Every row has a hidden score from 0 to 30. What is each row's score? 15 is about the middle. The score is a weighted sum of the row's numbers plus the product of two more (or one squared), each taken from its middle value.
array([0.185, -1.737, 1.919, -1.870, -1.381, 0.643, 2.184, 1.599, 0.856,
       -0.203, 0.415, -0.410, -0.748, -1.972, 1.801, 3.563]) 7
array([1.705, -0.216, 0.161, 1.061, 0.768, -0.455, -0.364, -1.304, 0.134,
       -0.025, 1.226, 1.521, 0.218, 1.074, 0.161, -2.172]) 15
array([0.625, -0.936, -1.736, -0.849, -0.495, 0.856, -2.127, -1.372, -0.220,
       -0.883, -0.634, -0.199, -1.643, 0.359, 0.322, 0.208]) 12
array([1.968, -0.472, -0.329, 2.183, 1.066, -0.491, -0.929, -0.851, 0.024,
       0.685, -0.284, 1.022, 0.573, 0.052, 0.242, -2.269]) 21
array([1.007, -0.422, 0.080, 0.907, 0.145, 1.333, 1.780, 0.534, -0.361,
       -0.537, 1.135, -2.261, -1.693, 1.585, 0.387, 1.263]) 14
array([0.915, 0.068, 0.567, 0.380, -0.188, -0.635, 1.262, 1.109, 0.579,
       0.984, 0.464, 0.041, 0.014, -0.529, 0.269, -0.235]) 15
array([-0.675, 1.343, 0.701, -0.972, -0.467, -1.561, -1.138, -0.145, 0.325,
       0.408, -1.104, 1.314, -0.196, -0.948, 0.536, -0.103]) 18
array([-1.499, 0.891, 1.873, 0.527, -1.158, -1.351, 0.855, 0.829, -0.332,
       0.523, -1.017, -1.913, -0.919, -1.032, 0.839, 0.604]) 4
array([-1.041, 0.151, -0.502, -0.747, -1.091, 0.304, -0.889, 1.248, 0.052,
       0.830, -1.781, -1.061, -0.224, -1.783, -0.912, 0.021]) 15
array([-0.030, -0.087, -0.745, 0.358, 1.451, 1.230, 0.141, -0.745, -0.305,
       -0.628, 1.366, -0.163, 1.713, 1.721, -1.753, 0.736]) 21
array([-0.132, 0.762, -0.739, 0.195, 0.048, 0.042, -0.934, 0.217, -0.275,
       0.302, -0.509, -0.302, -0.224, 0.459, -0.285, -0.138]) 13
array([0.593, 0.708, 0.129, 0.187, -0.432, -0.230, -0.378, 1.193, 0.541,
       1.573, -0.382, -0.528, -1.029, -0.980, 0.474, -0.132]) 14
array([-0.910, -0.628, -1.780, -0.228, -0.877, 0.639, -0.708, 0.096, -0.739,
       -0.450, -1.419, -1.263, -0.609, -0.530, 0.252, -0.480]) 10
array([0.660, 0.290, -0.035, -0.113, -1.430, -0.087, 0.399, 2.099, 0.527,
       1.640, -1.323, -1.506, -1.785, -0.841, 0.320, 0.822]) 8
array([0.275, -1.347, -1.541, -1.589, 0.166, 1.444, -0.259, -1.393, -0.254,
       -1.359, -0.153, 0.976, 0.184, 1.109, 0.553, 1.653]) 10
array([0.062, -1.083, 0.462, -0.300, 0.353, 0.624, 0.758, -0.888, 0.377,
       -1.094, 1.444, 1.650, 0.658, 0.759, -0.199, -1.147]) 15
array([0.227, 0.440, -0.626, 0.000, -0.017, 0.520, 0.893, 0.655, 0.017,
       0.591, 0.369, -1.091, -0.522, 1.391, -1.154, 0.199]) 22
array([-0.854, 0.010, 0.754, -0.865, -0.660, 1.015, -0.434, 0.050, 0.703,
       -0.159, 0.968, 0.200, -0.337, 0.303, -1.645, 1.065]) 24
array([-0.508, -2.038, -0.388, -1.677, -1.872, 2.524, 0.746, 0.576, -0.113,
       -1.046, 1.108, -1.512, -1.667, 0.566, -0.404, 0.001]) 18
array([0.924, -0.200, 1.058, 1.314, 0.461, -1.089, 1.798, 0.540, -0.122,
       1.073, -0.382, -1.685, -1.619, 0.166, 1.922, 1.642]) 11
array([-1.289, 1.039, -0.069, -0.962, -0.403, -0.221, 0.476, 0.692, 0.421,
       0.579, 0.706, 0.740, 0.496, -0.092, -1.330, 0.087]) 22
array([-0.061, -0.296, -0.656, -0.678, 0.003, 0.931, -0.390, -0.701, -0.266,
       -1.493, 0.976, 0.176, 1.185, 0.689, -0.400, -0.762]) 18
array([-1.333, -1.598, 0.448, -0.773, -0.421, 1.031, 0.501, -0.402, -0.174,
       -1.360, 1.250, -0.265, 1.005, -0.030, -0.458, 0.312]) 15
array([0.679, 0.066, 0.929, -0.113, -0.121, -0.050, 1.457, 0.652, 0.495,
       0.442, 0.675, 0.524, -0.282, 0.428, 0.204, 1.292]) 17
array([-0.586, -0.290, -1.339, -0.301, -1.089, -0.315, 1.583, 1.589, -0.327,
       0.848, -1.861, -1.847, -0.947, -0.770, 0.875, 0.615]) 16
array([-0.766, 1.298, 0.889, 1.427, 0.418, -0.925, -1.210, -1.569, -0.612,
       -0.681, -0.356, -0.255, -0.481, -0.219, 0.304, -0.989]) 15
array([-1.185, 0.749, 1.587, 1.110, 1.397, -0.498, -1.410, -2.030, -0.670,
       -1.754, 0.493, 0.233, 1.755, -0.233, -0.404, -0.152]) 10
array([-0.032, 0.080, 0.033, -0.277, 0.541, 0.722, -1.180, -0.337, -0.203,
       -0.496, 0.679, -0.016, 0.416, -0.041, -0.691, -0.053]) 17
array([-0.732, 1.628, -0.053, -0.208, 0.318, -0.862, -0.499, 0.136, 0.539,
       0.518, 0.167, 1.079, 0.663, -0.322, -0.677, -0.214]) 17
array([0.785, -0.867, -2.063, 0.261, 0.334, 0.383, 0.428, -0.431, -0.949,
       -0.239, -0.802, -0.846, -0.052, 0.826, 0.259, -0.730]) 17
array([0.822, -0.299, -1.061, 1.792, 1.622, -0.272, -1.411, -1.423, -0.939,
       -0.705, -0.275, 0.412, 1.448, 0.579, 0.203, -1.574]) 13
array([1.048, -0.132, 1.022, 0.025, 1.246, 0.573, -1.957, -1.482, 0.680,
       -0.850, 1.230, 2.343, 0.957, -0.261, 0.166, -0.041]) 11
array([1.258, 1.300, -0.547, 0.659, 0.099, -0.762, -1.306, 0.686, 0.417,
       1.694, -0.632, 0.564, -1.176, -0.351, -0.138, -1.380]) 18
array([0.397, 0.412, 0.564, 0.534, 0.041, -1.033, 0.786, 0.788, 0.186,
       0.934, -0.234, 0.706, 0.234, -0.228, 0.471, -0.130]) 15
array([0.209, -1.107, 0.922, -0.782, 0.414, 1.634, 1.474, -1.209, 0.456,
       -1.819, 2.522, 2.081, 1.528, 0.154, 0.157, 0.147]) 3
array([0.453, -0.076, 1.611, -0.265, -0.477, -0.913, -1.375, -0.509, 0.729,
       0.292, 0.399, 1.935, 0.455, -0.945, 0.274, -1.283]) 17
array([0.414, -0.826, 1.683, -0.181, -0.765, -0.549, -0.314, -0.022, 0.610,
       0.035, 0.266, 1.658, 0.237, -1.719, 1.140, 0.320]) 11
array([-0.770, -0.749, -0.091, -0.035, -0.438, 0.627, -0.443, 0.292, -0.259,
       -0.069, 0.070, -1.410, -0.596, -0.104, -0.435, 0.138]) 15
array([-2.490, 0.301, 0.932, 0.031, -0.326, -0.549, 0.043, -0.727, -0.387,
       -0.972, -0.817, -0.268, 0.949, -0.976, -0.537, 0.406]) 15
array([0.031, 1.268, -0.510, 1.575, 0.953, -0.351, 0.700, -0.047, -0.440,
       0.789, 0.544, -0.327, -0.159, 1.958, -0.564, -0.610]) 24
array([1.059, 0.242, 0.043, 0.108, 0.075, 0.318, -0.330, 0.974, 0.739,
       1.232, 0.054, -0.255, -0.669, -0.332, -0.168, 0.696]) 20
array([0.365, -1.179, -1.123, -1.946, -0.467, 0.871, -0.496, -1.642, -0.694,
       -1.658, 0.296, 0.417, -1.122, 2.109, 0.585, 1.790]) 13
array([0.391, -0.200, 0.078, 0.218, -0.009, 0.499, -0.952, -0.502, -0.092,
       -0.602, 0.831, 0.075, 0.092, -0.390, 0.394, 0.219]) 11
array([-0.818, 0.775, 0.747, 1.375, 0.264, -0.470, -0.862, -0.077, -0.019,
       -0.101, -1.188, -0.269, 1.288, -1.802, -0.233, -1.108]) 14
array([1.341, -0.068, -0.352, 1.373, 0.632, -0.153, 0.253, 0.510, 0.095,
       0.395, -0.573, 0.752, 0.544, -1.001, 0.810, -0.757]) 13
array([-0.834, 1.126, -0.556, 0.827, 0.945, -1.795, 1.630, 0.921, -0.668,
       1.325, -0.594, -1.387, 0.479, 0.350, 0.389, 0.114]) 16
array([0.677, 1.784, 0.290, 0.710, 0.293, -2.459, 0.380, 0.481, -0.006,
       2.045, 0.579, 0.230, -0.741, 1.051, 0.015, -1.152]) 22
array([1.153, -0.397, 1.042, -0.287, 0.730, 0.232, -1.616, -1.314, 0.661,
       -0.400, 1.211, 2.156, 0.749, -0.020, 0.384, -0.089]) 17
array([-0.772, 0.328, 1.690, 0.582, 0.084, -0.365, -0.248, -0.471, -0.463,
       -0.726, 0.152, -0.848, -0.329, -0.192, 0.401, 0.431]) 11
array([-0.403, 0.397, -0.670, -0.198, -0.731, 0.168, -0.832, 0.386, 0.206,
       0.604, -1.066, -0.027, -1.128, -0.111, 0.100, -0.516]) 14
array([-0.447, -0.080, -0.712, -0.442, 0.414, 0.722, -0.513, -0.391, 0.037,
       -0.102, -0.363, -0.439, 0.182, -0.096, -0.431, -0.080]) 16
array([-0.349, 0.830, 0.053, 0.120, 0.142, 0.309, 1.601, 0.758, -0.063,
       0.644, 1.377, -0.841, -0.414, 1.828, -1.479, 0.276]) 26
array([0.414, -0.002, 0.709, 1.991, 1.392, -0.317, 0.609, -0.670, -0.529,
       -0.299, 0.631, -0.400, 0.735, -0.053, 0.999, 0.074]) 12
array([0.565, 0.910, -0.300, 1.849, 0.954, -0.576, 0.207, -0.328, -0.328,
       0.168, -0.298, 0.125, 0.177, 0.549, 0.300, -0.761]) 15
array([0.078, -0.734, -0.684, 0.398, -0.716, 0.232, 1.931, 1.356, -0.745,
       0.228, -1.383, -1.995, -1.399, -0.757, 0.753, 1.076]) 13
array([0.429, 1.585, 0.420, 2.452, 1.498, -2.328, -0.159, -0.432, -0.545,
       0.763, -0.970, 0.254, 0.957, -0.621, 1.109, -0.353]) 11
array([0.862, -0.162, 1.239, 0.950, -0.112, -0.567, 1.264, 0.773, 0.144,
       0.826, -0.095, -0.606, -0.667, -1.193, 1.384, 0.884]) 11
array([-1.094, -0.297, 1.739, 0.438, -0.279, 0.449, 0.451, -0.072, -0.310,
       -1.119, 0.359, -1.799, -0.525, -0.787, 0.279, 1.647]) 10
array([1.535, 0.579, 0.196, 1.207, 0.478, -0.910, 0.597, 0.699, 0.364,
       1.677, -0.440, 0.580, 0.373, -1.204, 1.085, -0.146]) 16
array([0.518, -0.612, -2.006, -1.620, -1.113, 0.264, 0.340, 0.886, -0.287,
       0.318, -0.977, -0.422, -1.445, 1.087, 0.023, 0.592]) 18
array([-0.692, 1.354, 0.632, -0.740, -0.495, -0.893, -0.904, 0.131, 0.498,
       0.609, 0.363, 0.508, -0.509, 0.474, -1.323, -0.093]) 22
array([0.466, 0.341, -0.510, 1.372, 1.205, 0.397, 0.374, 0.259, -0.179,
       0.421, 0.724, -0.354, 0.837, 1.253, -0.970, -0.275]) 25
array([-1.136, -0.582, -1.320, -0.870, -0.681, 0.575, -0.030, 0.566, -0.587,
       -0.117, -1.231, -1.286, -0.353, -0.112, -0.761, -0.039]) 18
array([1.123, 0.165, 0.008, -0.190, -0.960, -0.030, -0.030, 1.753, 0.657,
       1.658, -0.731, -0.784, -2.240, -0.498, 0.236, 0.705]) 13
array([1.897, -0.834, -0.012, 2.140, 0.265, 0.195, 0.808, 0.721, 0.104,
       0.868, -0.125, -0.501, -0.495, 0.142, 0.620, -1.437]) 15
array([0.653, -1.793, -1.301, -0.350, -0.383, 2.079, 0.019, 0.928, -0.196,
       -0.641, -0.284, -1.353, -0.996, 0.244, -0.776, 1.074]) 14
array([0.272, -0.181, -1.697, -1.386, 0.110, 0.310, -1.140, -1.357, -0.464,
       -0.707, 0.072, 0.952, 0.314, 1.454, -0.463, 0.851]) 15
array([-0.793, 0.104, 0.318, -1.403, -0.009, 0.596, 0.596, 0.011, 0.236,
       -0.254, 1.290, 0.667, 0.658, 0.846, -1.076, 0.869]) 20
array([0.915, -0.827, -0.201, -0.444, 0.249, 0.663, -0.205, -0.363, 0.369,
       -0.412, 0.746, 1.288, 0.671, 0.702, -0.697, -1.192]) 18
array([1.220, -1.323, -2.016, 0.318, -0.828, 1.191, 0.722, 0.245, -0.586,
       -0.508, -0.983, -1.472, -1.815, 1.380, 0.863, -0.738]) 20
array([0.489, 0.116, 0.614, 1.537, 0.903, -0.727, -0.324, -0.511, -0.156,
       -0.040, -0.394, 0.151, 0.796, -1.204, 1.005, -0.675]) 10
array([-0.425, -0.887, -0.567, -0.455, 0.712, 1.447, -0.837, -1.679, -0.576,
       -1.641, 1.199, 1.103, 1.502, 0.923, -0.018, -0.110]) 16
array([-1.289, 1.555, -0.628, 0.812, -0.094, -1.576, -1.407, 0.539, -0.175,
       1.239, -2.202, -0.231, 0.634, -1.402, -0.964, -1.721]) 18
array([1.344, 0.256, 0.695, 1.179, 0.317, -0.427, 1.492, 0.588, -0.070,
       0.146, 0.016, -0.517, -0.549, -0.540, 1.662, 0.753]) 11
array([-1.202, 0.463, -0.201, -0.493, -0.894, 0.253, -0.986, 0.830, 0.037,
       0.723, -1.101, -0.836, 0.191, -1.150, -0.876, -0.056]) 16
array([-0.819, 0.517, -0.442, 0.417, 0.738, -0.124, -1.383, -0.827, -0.368,
       -0.219, -0.108, -0.119, 0.370, 0.111, -0.545, -1.089]) 18
array([0.817, 0.133, -0.574, -0.202, 0.231, 0.166, -0.187, 0.233, 0.547,
       0.040, 0.121, 1.939, 0.572, 0.411, -0.182, -1.104]) 21
array([0.044, -0.116, -1.297, -1.702, -0.336, 0.083, -0.362, -0.670, -0.532,
       -0.636, -1.534, 0.391, -0.352, 0.879, 0.007, 1.170]) 20
array([0.112, -0.189, -1.192, -1.015, 0.035, -0.461, -1.777, -0.981, -0.483,
       -0.497, -1.452, 1.174, -0.644, -0.142, 0.723, 0.440]) 14
array([0.698, 0.848, -0.152, 0.154, 1.233, -0.509, 0.124, -0.568, 0.457,
       0.355, 1.108, 1.652, 1.106, 0.621, -0.133, -0.010]) 9
array([-0.459, 0.415, 0.286, -0.683, -0.531, 0.223, 0.159, 0.124, 0.832,
       -0.092, 0.756, 0.710, 0.256, 0.572, -1.950, -0.385]) 14
array([1.633, -0.155, 0.611, 1.371, 0.127, 0.064, 0.306, 0.542, -0.087,
       0.242, 0.150, -1.331, -1.315, -0.344, 0.989, 0.918]) 9
array([1.674, -0.937, 1.349, 0.992, 0.352, 0.973, 0.947, 0.278, 0.436,
       -0.627, 0.925, 0.574, 0.335, -0.191, 1.169, 0.550]) 10
array([0.805, 1.209, -0.007, -0.159, -1.040, -0.951, 0.080, 2.596, 0.482,
       2.581, -0.776, -1.226, -1.976, -1.183, 0.163, 0.237]) 5
array([1.451, -0.282, 0.661, -0.382, 0.801, -0.446, -0.894, 0.407, 0.803,
       0.971, 0.309, 0.615, -0.700, -0.512, 0.163, 0.264]) 15
array([0.176, -2.754, -1.498, 0.236, -0.211, 2.449, 0.516, -0.646, -0.498,
       -1.857, -0.373, -1.396, 0.677, 1.130, -1.750, 0.771]) 8
array([1.496, -1.352, 0.747, 1.813, 0.721, 1.260, 0.759, -0.929, -0.688,
       -1.579, 0.341, -1.262, -0.272, 0.852, 0.943, 1.198]) 8
array([-0.879, 0.864, 1.702, 1.021, -0.655, -0.970, -0.481, 0.188, 0.065,
       0.466, -0.454, -0.723, 0.501, -1.625, -0.459, -0.596]) 17
array([1.382, -0.299, 0.440, 1.851, 1.133, -0.522, 0.713, 1.108, 0.074,
       1.637, 0.051, -0.343, 0.115, -0.183, 1.084, -1.370]) 14
array([0.923, -0.504, -0.191, -0.241, 0.054, 0.499, -0.237, -0.373, 0.431,
       -0.243, 1.020, 1.817, 0.823, 1.047, -0.612, -1.123]) 19
array([-0.369, -0.977, 0.528, -0.744, -0.364, -0.023, -0.523, -1.684, 0.201,
       -1.190, 1.223, 1.972, 1.376, 0.158, -0.035, -1.124]) 12
array([-0.077, -1.048, -0.880, -0.377, 0.367, 1.250, -0.737, -1.823, -0.595,
       -1.629, 0.444, 0.686, 1.231, 0.509, -1.029, -0.242]) 10
array([-1.149, 1.234, -2.158, 0.542, -0.146, -1.877, -1.465, -0.209, -1.017,
       1.152, -2.927, -0.120, 0.054, -0.691, 0.136, -2.148]) 12
array([1.323, -0.259, 1.031, 1.041, 0.120, -0.324, 1.448, 1.446, 0.588,
       1.180, -0.377, -0.096, -0.427, -0.958, 1.427, 0.308]) 11
array([0.143, 2.283, -1.274, 0.970, 1.185, -1.080, -0.463, 0.064, -0.142,
       0.591, 0.009, 0.692, 1.151, 1.466, -0.995, -1.932]) 23
array([-1.441, 1.018, 1.624, 0.255, -0.917, -0.770, 0.715, 1.777, 0.269,
       1.049, -1.892, -1.023, 0.144, -3.061, 0.252, 0.294]) 14
array([0.863, -0.092, 0.099, -0.210, 0.250, 1.515, 0.155, 0.997, 0.068,
       0.283, 1.411, -1.113, -0.414, -0.029, 0.086, 0.919]) 14
array([-0.027, -1.569, -1.267, -0.336, 0.016, 2.115, -0.912, -0.945, -0.526,
       -1.678, 0.634, -0.464, -0.669, 1.012, -0.582, -1.097]) 20
array([-0.725, -0.355, -0.258, 0.011, 0.652, 0.720, -1.367, -2.212, -0.345,
       -2.279, 0.460, 1.831, 1.894, 0.373, -0.477, -1.530]) 15
array([-1.302, 0.676, 0.026, 0.675, 0.012, -1.154, 0.686, 0.165, -0.934,
       0.940, -0.196, -2.335, -0.688, 0.150, -0.421, -0.622]) 20
array([-0.308, 0.437, 0.651, -0.414, 0.168, 0.020, 0.099, -0.322, 0.026,
       -0.597, 1.140, 0.485, 1.351, -0.072, -0.878, -0.874]) 18
array([-1.095, -1.412, -1.016, -0.943, -0.871, 1.814, -0.928, -0.668, -0.143,
       -1.213, 0.210, 0.539, 0.276, 0.550, -1.732, -2.286]) 26
array([-1.520, -1.046, 0.460, -1.378, -1.398, 0.786, 1.260, 0.594, -0.178,
       -1.074, 0.140, -1.164, -0.276, -0.980, -0.608, 0.868]) 23
array([0.987, -0.876, -1.953, -1.816, -0.641, 0.405, -0.167, -0.577, -0.358,
       -0.610, -0.652, 0.246, -1.348, 0.991, 0.669, 1.392]) 17
array([-1.539, 1.183, 0.343, -0.881, -0.126, -2.667, 0.118, 0.475, 0.192,
       1.091, -1.115, 1.031, 0.866, -0.732, -0.182, -1.641]) 28
array([-1.095, -0.198, 0.030, -0.086, 0.212, 0.109, -0.804, -1.331, -0.568,
       -1.477, -0.221, 1.379, 1.442, -0.048, -0.632, -1.363]) 20
array([-1.093, -0.618, 2.259, -0.009, -0.908, 0.799, 0.686, 0.782, 0.569,
       -0.197, 0.624, -1.417, 0.071, -1.704, -0.442, 0.326]) 16
array([-0.949, 0.794, 1.293, 0.800, 0.782, -0.230, -0.496, -1.223, -0.351,
       -1.353, 0.225, -0.421, 0.629, -0.693, 0.328, 1.165]) 6
array([-0.411, 0.667, -0.878, 0.509, -0.070, 0.081, -1.174, -0.055, -0.514,
       0.277, -1.152, -1.060, -0.514, -0.221, -0.692, 0.014]) 17
array([0.319, 0.852, 1.267, -0.699, -0.542, -1.006, -0.476, 0.248, 0.937,
       0.443, -0.666, 2.041, 0.203, -2.282, 1.067, 0.287]) 16
array([-1.205, 0.876, 0.873, 0.763, -0.808, -1.179, 0.012, 1.175, 0.179,
       0.775, -1.904, -0.795, 0.008, -2.716, 0.121, -0.866]) 18
array([1.195, -1.456, 0.882, 0.196, -0.202, 1.151, 1.386, 0.310, 0.482,
       -0.425, 1.347, 0.210, 0.004, 0.358, 0.345, 0.574]) 14
array([-0.065, -0.002, -0.832, 1.059, 0.373, -0.910, 0.586, 0.851, -0.524,
       1.261, -1.918, -1.400, -0.183, -1.033, 1.099, -0.127]) 10
array([-0.330, 0.744, -0.716, -0.091, -0.036, -0.108, -1.360, -0.134, 0.175,
       -0.007, -0.948, 0.489, 0.148, -0.599, -0.679, -0.897]) 20
array([-0.371, -1.113, -0.658, -0.101, -0.950, 1.648, -1.761, -0.504, 0.176,
       -0.700, 0.429, -0.605, -0.623, -0.965, -1.693, -1.539]) 19
array([0.998, -0.912, -1.390, -1.870, 0.070, 2.365, -1.246, -1.761, -0.395,
       -2.808, 0.145, 0.452, -0.932, 1.740, 0.116, 2.467]) 13
array([-0.773, -0.533, -1.118, 0.715, 0.895, -0.195, -0.623, -1.451, -1.072,
       -0.908, -1.026, 0.440, 1.190, -0.139, 0.860, -1.023]) 13
array([-1.458, 0.651, 0.372, -0.453, 0.086, -0.574, 0.355, 0.376, -0.122,
       -0.005, 0.629, 1.050, 1.576, -0.818, -0.736, -0.944]) 20
array([1.756, -1.591, 0.388, 1.753, 1.209, 1.594, 0.199, -0.584, 0.198,
       -0.727, 1.209, -0.179, 0.687, 0.341, 0.372, -0.187]) 14
array([1.181, -0.397, 1.500, -0.551, -0.235, -0.372, -1.225, -1.143, 0.858,
       -0.113, 1.195, 2.259, -0.706, -0.504, 1.257, -0.641]) 13
array([-0.637, 0.351, -0.523, 1.045, 0.150, 0.791, -1.482, -1.428, -0.153,
       -1.089, -0.337, 0.068, 0.563, -0.396, -0.629, -0.899]) 13
array([0.999, -1.232, -1.062, 0.222, 0.813, 2.179, 0.484, -0.996, -0.090,
       -1.517, 2.320, 0.411, 0.059, 2.253, -1.467, -0.404]) 10
array([0.142, -0.765, -1.361, -1.235, 0.696, 1.010, -1.479, -1.793, -0.101,
       -1.215, 0.009, 0.973, 0.391, 1.256, -0.214, 1.456]) 7
array([-1.638, 0.786, -0.363, -0.490, -0.932, -1.075, 0.139, 0.549, -0.399,
       0.085, -1.173, 0.512, 0.536, -1.048, 0.316, -1.009]) 17
array([0.413, 1.871, -0.075, 0.697, 0.153, -2.362, 0.824, 0.958, 0.224,
       1.886, -0.055, 0.727, -0.657, 0.612, 0.305, -0.818]) 18
array([0.424, -1.546, -0.582, -1.531, -0.985, 1.153, -0.413, -0.568, -0.123,
       -0.841, -0.072, -0.814, -1.757, 0.315, 0.725, 1.451]) 13
array([0.535, -1.027, 0.863, 1.038, 1.897, 1.284, 0.353, -1.625, -0.329,
       -1.297, 2.253, -0.385, 0.988, 1.647, -0.171, 0.166]) 13
array([-1.246, -1.465, -1.034, -1.378, -0.420, 0.765, 0.260, -0.971, -0.402,
       -1.321, 0.885, 0.242, 0.123, 1.924, -0.137, 0.821]) 15
array([1.659, -1.996, 1.290, 0.516, 0.059, 1.565, 1.119, -0.293, 0.695,
       -0.800, 2.364, -0.155, -0.104, 0.431, -0.128, -0.436]) 7
array([1.379, 0.553, -0.362, 0.359, 0.002, 0.395, -0.786, 0.755, 0.674,
       1.199, -0.253, -0.091, -0.938, -0.383, 0.054, 0.154]) 18
array([-1.475, -0.481, 0.874, -1.897, -0.993, 0.677, -0.180, -0.755, 0.341,
       -1.437, 0.382, 0.383, 0.005, -0.173, -0.882, 1.719]) 10
array([1.501, 0.025, 1.034, 1.730, 0.345, -0.557, 1.103, 0.346, -0.282,
       0.549, -0.048, -1.225, -1.168, 0.000, 1.024, 0.647]) 12
array([-0.837, -0.546, 1.008, -0.591, -0.564, 1.060, 1.603, 1.067, 0.688,
       0.289, 0.411, -1.309, -0.229, -0.234, -0.450, 1.959]) 17
array([0.321, 0.207, 0.784, 1.843, 0.441, -0.947, -0.003, 0.797, 0.176,
       0.458, -1.535, -0.192, 0.783, -2.157, 0.646, -0.411]) 10
array([0.852, 0.087, 0.375, 2.559, 1.963, 0.068, -0.519, -2.155, -0.675,
       -1.195, 0.518, 0.659, 1.018, 0.601, 0.538, -1.026]) 9
array([0.412, -1.391, -1.497, -1.491, 0.446, 0.885, -0.790, -1.544, -0.448,
       -1.468, 0.118, 0.813, 0.123, 1.455, 0.254, 1.075]) 10
array([0.574, 0.765, -0.715, 0.081, -0.041, -0.184, 1.551, 1.644, 0.142,
       0.843, 0.018, -0.770, -0.280, 1.205, -0.433, 0.332]) 19
array([0.331, 0.198, -1.269, 0.418, -0.422, 0.162, 0.107, 0.948, 0.032,
       1.154, -0.916, -0.896, -0.677, -0.164, -0.028, -1.044]) 17
array([1.038, 0.500, -0.200, 0.156, -0.115, -0.739, 0.791, 1.089, 0.655,
       1.357, 0.710, 0.536, -0.146, 0.893, 0.376, 0.631]) 18
array([-0.407, -0.247, -0.427, -0.337, -0.043, 0.858, -0.770, -0.081, -0.207,
       -0.701, 0.473, -0.811, -0.422, 0.924, -0.413, 0.312]) 14
array([-1.105, -1.416, 1.470, 0.299, -0.730, 1.854, 0.374, 0.477, 0.072,
       -1.127, 1.130, -2.047, 0.009, -0.878, -0.690, 1.178]) 16
array([0.414, -0.768, -0.015, -0.760, -0.611, 0.546, 0.501, 0.408, 0.613,
       0.516, 1.323, 1.086, 0.142, 0.284, -0.376, -0.742]) 22
array([-0.590, 1.351, 0.620, -0.353, 0.467, -0.203, -1.115, 0.376, 0.471,
       0.617, 0.524, 0.377, 0.785, 0.004, -1.559, 0.532]) 26
array([2.011, -0.694, 1.308, 0.757, 0.521, 1.402, 0.257, -0.682, 0.497,
       -1.171, 2.490, 0.478, -0.383, 1.784, 0.092, 0.869]) 14
array([0.712, 0.304, 1.581, -0.127, 0.611, -0.623, -1.957, -1.959, 0.606,
       -0.823, 0.520, 2.973, 1.519, -0.595, 0.148, -1.113]) 8
array([-0.060, -0.271, -2.108, -1.225, -0.172, 0.288, 0.115, 0.148, -0.190,
       0.255, -0.495, 0.362, -0.778, 0.841, -0.247, -0.298]) 25
array([-0.347, 1.084, -2.081, -0.623, -0.654, -1.229, -1.491, 0.241, -0.134,
       1.016, -2.997, 0.594, -1.057, -0.171, -0.315, 0.018]) 19
array([-1.533, -0.630, -0.700, -0.639, 0.663, 0.350, -1.646, -1.943, -0.745,
       -1.745, -0.353, 0.783, 1.509, -0.401, -0.141, 0.269]) 11
array([-0.445, 1.289, -0.111, -0.050, -0.294, -0.370, -0.398, 1.018, 0.166,
       0.935, -0.934, -0.020, 0.275, -0.557, -0.352, 0.277]) 14
array([-1.209, -0.316, 0.369, -2.278, -1.634, 0.797, 0.227, -0.098, 0.103,
       -1.574, -0.054, -0.629, -1.671, -0.482, 0.147, 2.317]) 26
array([-0.874, -1.082, -1.482, -1.117, -1.404, 1.186, 0.555, 1.164, -0.597,
       -0.356, -1.816, -2.006, -1.519, -0.896, 0.379, 1.297]) 14
array([0.543, 1.162, 0.579, 1.527, 0.311, -1.664, 0.298, 0.809, 0.290,
       1.708, -1.136, -0.279, -0.443, -1.278, 1.124, 0.265]) 13
array([1.680, -0.986, 0.429, 0.266, 1.193, 0.977, -0.054, -1.262, 0.357,
       -0.415, 2.054, 1.682, 0.723, 1.970, -0.662, -0.375]) 22
array([2.046, -1.430, 0.470, 1.258, 0.662, 1.631, 0.650, 0.113, 0.290,
       -0.676, 1.628, 0.023, 0.475, -0.297, 0.830, 0.351]) 10
array([1.048, -1.517, -1.903, -1.949, -1.642, 0.841, 0.181, 0.123, -0.119,
       -0.441, -0.786, -0.400, -2.352, 1.294, 0.951, 1.321]) 17
array([1.817, -0.583, 0.258, 1.292, 0.026, 0.402, 1.774, 2.397, 0.240,
       1.333, -0.171, -1.604, -0.840, -1.176, 1.406, -0.048]) 4
